(in the rows, 128 means zero)
Each path below is one point turned by a fixed rotation once a step. After each direction that follows a path, write how fast that rotation turns it, in degrees each step (0 if it stays still).
Each turn is a multiple of 5 degrees from 10 to 175, or 0.
Each row of a path follows its step; steps can be skipped.
Rotation 1:
step 0: [135 141 140 135 129 127 134 130 133 130 126 131 121 136 119 135 134 137
 120 126 130 134 125 130 142 130 123 114 133 133 136 134 127 129 133 126
 122]
step 1: [126 137 135 137 133 118 127 130 123 121 133 129 122 127 134 130 115 145
 126 133 126 133 125 131 126 137 122 125 140 127 132 124 142 124 130 119
 127]
step 2: [128 131 121 108 136 121 129 137 130 126 133 123 122 121 130 120 128 132
 128 131 121 137 138 134 128 134 121 129 141 132 122 124 138 131 136 128
 135]
step 3: [132 127 127 127 128 132 136 135 123 125 126 125 125 132 133 133 133 116
 122 131 122 134 142 131 128 138 132 113 138 133 116 122 119 134 127 129
 138]
step 6: [127 129 119 125 131 115 125 140 128 140 126 143 125 132 126 130 142 132
 131 131 128 132 126 128 131 135 129 119 134 127 142 126 118 125 137 134
 126]
step 7: [129 138 135 131 130 119 130 147 128 122 114 136 133 128 129 141 127 124
 124 126 129 135 124 131 129 135 123 124 130 131 127 125 129 115 130 127
 118]
step 8: [128 135 131 119 129 126 124 139 121 115 130 131 118 129 127 128 123 130
 125 127 121 129 122 133 130 125 106 128 130 138 128 125 132 124 113 123
 129]
step 9: [130 121 127 120 120 119 125 129 130 112 134 135 115 134 128 133 142 129
 129 132 120 125 133 130 131 128 128 124 137 126 122 125 138 134 123 123
 140]
step 10: [138 121 123 135 130 122 119 129 129 125 133 125 121 129 134 140 135 116
 126 122 129 127 142 125 134 140 133 139 140 136 131 122 127 127 131 125
 131]
[133 125 125 130 127 126 127 123 129 128 127 128 125 130 130 126 127 127
 127 127 129 130 126 127 132 126 131 127 124 130 130 126 126 126 130 131
 128]
60
[131 129 131 131 128 131 131 132 128 129 123 126 126 130 126 131 125 126
 127 129 130 128 128 128 129 126 124 129 126 128 126 129 124 130 129 128
 128]
95
Rotation 2:
step 1: [130 123 119 130 129 129 125 128 135 130 137 130 128 130 137 128 129 141
 146 132 124 129 123 126 132 126 134 128 127 133 130 127 126 131 132 141
 131]
step 2: [135 126 134 125 119 133 130 128 122 123 132 134 132 130 130 125 127 137
 138 133 131 121 121 120 129 121 124 131 131 137 116 123 117 126 133 130
 128]
step 4: [119 131 130 134 132 129 125 134 126 128 134 121 134 132 131 118 122 132
 131 129 134 133 129 136 119 132 138 138 126 124 138 123 128 134 137 133
 129]
step 5: [123 122 128 132 139 126 123 133 130 130 129 134 122 130 128 122 131 134
 134 134 123 125 128 131 122 132 132 132 132 129 120 126 118 134 143 139
 137]
step 6: [132 133 139 128 129 123 126 127 121 131 133 137 126 124 126 131 123 138
 136 135 125 133 126 127 125 133 119 125 132 134 114 132 127 123 130 133
 139]
step 7: [131 136 133 132 121 127 136 125 130 129 136 132 148 130 127 125 119 136
 135 130 131 127 126 129 121 130 130 126 131 122 124 134 139 126 127 127
 129]
step 8: [125 119 123 141 119 122 127 133 133 134 134 130 139 131 128 119 126 128
 137 123 130 122 130 125 122 125 134 140 131 127 134 133 125 129 133 129
 129]
step 9: [128 126 133 138 121 123 126 138 134 120 127 128 118 133 132 125 135 133
 135 130 129 130 126 130 122 124 125 139 130 132 125 128 115 122 132 131
 138]
step 10: [124 133 132 126 124 135 126 137 132 121 133 123 124 131 124 127 125 140
 128 133 126 136 121 127 115 127 121 126 123 131 114 127 133 123 134 127
 133]
[129 129 130 130 123 128 129 129 128 129 129 128 130 131 133 127 127 127
 129 127 129 124 125 123 132 129 127 127 127 127 130 130 126 129 128 124
 128]
65
[126 127 129 130 127 122 129 129 132 131 129 129 130 128 127 128 128 125
 129 128 127 126 129 133 126 130 125 128 127 128 125 132 129 128 125 126
 131]
35
[128 127 129 128 128 130 129 130 127 127 133 127 131 132 125 128 128 127
 127 125 131 132 129 129 130 131 131 124 125 124 127 130 129 126 126 129
 128]
100
